Each row has a name. After each piece below comes the name of the row it's from, unless a question asks for something else. Each question is about the rows just above it.

[-15.7   9.2  20.8 -18.1  27.3 -70.9  16.7   9.1   4.4 -20.6  15.9   1.2
   7.3  31.0 -24.7  21.7 -24.7  25.1  13.0 -10.9 -22.7  -4.8  23.4 -31.4
  -5.8 -12.1 -14.3  -8.9 -91.9  53.4   4.5  23.9 -38.6   9.2 -44.4 -57.2
  22.1  -0.7   3.4  31.6   0.8  -0.1  -1.4  14.5 -42.6 -40.2 -14.5 -27.6
  33.7] -> J291
[  7.0 -14.5  23.6  25.2   8.7   7.3 -46.6  20.5  20.4 -28.2   1.9   9.4
   4.4  17.4 -22.2   7.9 -40.6 -16.4  38.2  28.4 -22.7  -1.4 -51.4  20.6
 -10.5  23.4 -19.3  13.0  -1.6 -17.6 -15.6  -8.6  -8.9  42.9  44.4 -20.6
   9.8  16.3   6.5 -12.1   9.1  59.1 -10.1   2.1  22.1   5.6  38.8 -13.3
  -0.7] -> J551
[ 59.6 -16.5 -35.9  11.0 -36.8 -30.9  48.4   4.4 -24.6  -8.2 -22.5 -21.4
  -4.8  17.4 -22.2  -4.1 -27.2  31.2  -1.3  -5.2  -8.6  -1.4  -9.8  -0.4
 -78.3  26.5 -22.3   5.9 -10.3 -28.8   6.9  -8.6   2.9  14.9  26.6  -6.0
 -49.3   4.3  48.2  14.6  16.7  69.5  -8.6 -52.9  22.1  -6.3  27.3  18.5
  31.8] -> J482
[  6.5   5.6 -10.5  22.1 -17.6  42.9   9.4  -1.6  -0.7  38.2 -13.3   9.1
  20.4   9.8 -12.1   8.7 -22.7   7.3 -16.4 -40.6  38.8  23.6  25.2   2.1
 -15.6  44.4  -1.4  -8.6  28.4   7.0 -28.2 -19.3  13.0 -22.2   4.4 -51.4
   8.0 -14.5  -8.9 -10.1  16.3  17.4  20.5  59.1 -46.6  20.6 -20.6   1.9
  23.4] -> J993
[ -7.1  20.5  38.5   6.9  33.1  14.4 -18.0  -4.8   2.1  16.0   6.5 -12.1
   4.3 -10.9  -3.0 -10.3  26.3  -8.6 -26.4  20.9 -15.6  11.6 -22.2  18.6
  25.9  27.9 -14.5  14.5  34.5  63.4  11.1 -46.5  14.5 -40.0  -2.3 -32.9
  39.3 -38.7  19.6  21.7   0.3  -1.4 -27.2  -9.7 -34.1 -17.5 -22.7 -28.7
 -16.4] -> J141
[ 20.5 -22.2  14.5  23.9   8.7   7.3  -8.4   4.4   5.1 -12.1 -15.6  44.4
  -4.8  17.4 -61.3  -4.1 -12.4 -16.4  19.7  -6.0 -22.7  -1.8 -76.8  39.7
 -12.7  23.4  -9.2  10.3 -10.3 -12.2   6.9  -8.6  -8.9  36.6  23.4 -29.5
  45.3  22.8   6.5 -12.1  56.4  31.6  -4.6  26.4  22.1   1.2  12.2 -27.3
   2.2] -> J956
[ 70.2   1.3  14.5  10.3 -36.3  -0.3  -8.4   4.4  -0.8 -12.1 -15.6   9.4
  -7.1  34.5  43.2   7.6  18.2  23.0  19.7  17.7 -27.5  -1.4 -27.8 -20.1
 -10.5 -17.8 -19.3 -37.0 -10.3  -1.9 -11.8  -9.6 -11.5   0.7 -25.9  -8.6
 -10.9   4.3   6.5 -27.4   3.9  31.6 -19.5   2.1  29.3   1.2  45.4  -7.1
  24.6] -> J858
[ 20.5 -14.5  14.5  14.4  26.3 -38.7  -7.1  -9.7  39.3 -12.1 -34.1  33.1
  -4.8  19.5 -22.2 -18.0 -27.2 -16.4  -2.3  21.7 -26.4  -1.4  34.5 -40.0
  27.9  63.4 -15.6  16.0 -10.3 -46.5   6.9  -8.6  25.9  38.5  20.9 -22.7
 -10.9   4.3   6.5  14.5  11.1 -28.7 -32.9   2.1  18.6  11.6 -17.5   0.3
  -3.0] -> J921
[ 16.3 -22.2  -1.4   1.9  -8.9  28.4 -16.4   4.4  22.1 -17.6  20.6 -20.6
 -10.5  42.9 -15.6 -22.7  -1.6  13.0 -12.1   8.7  25.2 -14.5  20.4  -0.7
   8.0 -46.6 -40.6   5.6  23.4  20.4  59.1   9.1 -10.1  23.6 -13.3  17.4
   7.3  -8.6   2.1  44.4   6.5   9.8   9.4  38.8 -28.2   7.0 -19.3  38.2
 -51.4] -> J659
[ 53.4 -14.5  14.5  23.9 -38.6   7.3  31.0   4.4 -42.6 -31.5 -24.7 -57.2
  -4.8  15.9   3.4 -15.7   9.2   0.8   4.5  21.7 -22.7  -1.4  -5.8 -14.3
 -91.9  23.4 -27.6  13.0 -40.2 -70.9   9.2 -18.1  -8.9  -0.1  16.7 -20.6
 -10.9 -24.7  25.1 -12.1   9.1  31.6  20.8 -44.4  22.1   1.2  27.3  33.7
  -0.7] -> J806
Put [-19.3  13.0  -1.6 -17.6 -15.6  -8.6  -8.9  42.9  44.4 -20.6   9.8  16.3
   6.5 -12.1   9.1  59.1 -10.1   2.1  22.1   5.6  38.8 -13.3  -0.7   7.0
 -14.5  23.6  25.2   8.7   7.3 -46.6  20.5  20.4 -28.2   1.9   9.4   4.4
  17.4 -22.2   7.9 -40.6 -16.4  38.2  28.4 -22.7  -1.4 -51.4  20.6 -10.5
  23.4] back in order: which row is it?	J551
[-91.9 -70.9 -57.2 -44.4 -42.6 -40.2 -38.6 -31.5 -27.6 -24.7 -24.7 -22.7
 -20.6 -18.1 -15.7 -14.5 -14.3 -12.1 -10.9  -8.9  -5.8  -4.8  -1.4  -0.7
  -0.1   0.8   1.2   3.4   4.4   4.5   7.3   9.1   9.2   9.2  13.0  14.5
  15.9  16.7  20.8  21.7  22.1  23.4  23.9  25.1  27.3  31.0  31.6  33.7
  53.4] is which row reordered?	J806
Put [  0.3  -3.0  20.5 -14.5  14.5  14.4  26.3 -38.7  -7.1  -9.7  39.3 -12.1
 -34.1  33.1  -4.8  19.5 -22.2 -18.0 -27.2 -16.4  -2.3  21.7 -26.4  -1.4
  34.5 -40.0  27.9  63.4 -15.6  16.0 -10.3 -46.5   6.9  -8.6  25.9  38.5
  20.9 -22.7 -10.9   4.3   6.5  14.5  11.1 -28.7 -32.9   2.1  18.6  11.6
 -17.5] back in order: which row is it?	J921
[ 45.4  -7.1  24.6  70.2   1.3  14.5  10.3 -36.3  -0.3  -8.4   4.4  -0.8
 -12.1 -15.6   9.4  -7.1  34.5  43.2   7.6  18.2  23.0  19.7  17.7 -27.5
  -1.4 -27.8 -20.1 -10.5 -17.8 -19.3 -37.0 -10.3  -1.9 -11.8  -9.6 -11.5
   0.7 -25.9  -8.6 -10.9   4.3   6.5 -27.4   3.9  31.6 -19.5   2.1  29.3
   1.2] is which row reordered?	J858
[ 24.6  -7.1  45.4   1.2  29.3   2.1 -19.5  31.6   3.9 -27.4   6.5   4.3
 -10.9  -8.6 -25.9   0.7 -11.5  -9.6 -11.8  -1.9 -10.3 -37.0 -19.3 -17.8
 -10.5 -20.1 -27.8  -1.4 -27.5  17.7  19.7  23.0  18.2   7.6  43.2  34.5
  -7.1   9.4 -15.6 -12.1  -0.8   4.4  -8.4  -0.3 -36.3  10.3  14.5   1.3
  70.2] is which row reordered?	J858
Which row holds these entries in another order? [ 23.4   1.9 -20.6  20.6 -46.6  59.1  20.5  17.4  16.3 -10.1  -8.9 -14.5
   8.0 -51.4   4.4 -22.2  13.0 -19.3 -28.2   7.0  28.4  -8.6  -1.4  44.4
 -15.6   2.1  25.2  23.6  38.8 -40.6 -16.4   7.3 -22.7   8.7 -12.1   9.8
  20.4   9.1 -13.3  38.2  -0.7  -1.6   9.4  42.9 -17.6  22.1 -10.5   5.6
   6.5]	J993
Put [ 26.4  22.1   1.2  12.2 -27.3   2.2  20.5 -22.2  14.5  23.9   8.7   7.3
  -8.4   4.4   5.1 -12.1 -15.6  44.4  -4.8  17.4 -61.3  -4.1 -12.4 -16.4
  19.7  -6.0 -22.7  -1.8 -76.8  39.7 -12.7  23.4  -9.2  10.3 -10.3 -12.2
   6.9  -8.6  -8.9  36.6  23.4 -29.5  45.3  22.8   6.5 -12.1  56.4  31.6
  -4.6] back in order: which row is it?	J956

[-13.0 -73.4 -27.3   5.5  11.6  31.3 -23.0] = J766
[ -5.2  36.5   6.7  30.4 -20.9 -13.1 -54.6] = J65
[ -5.2 -13.1   6.7  36.5  30.5 -20.9 -54.6] = J967
[-27.3   5.5 -73.4  31.3 -12.9  11.6 -23.0] = J388
Which row holds these entries in another order? [-23.0 -73.4  31.3   5.5  11.6 -27.3 -12.9]	J388
[  6.7  30.5 -20.9 -13.1  36.5 -54.6  -5.2] is which row reordered?	J967
Which row holds these entries in another order? [-23.0  31.3  11.6   5.5 -27.3 -73.4 -13.0]	J766

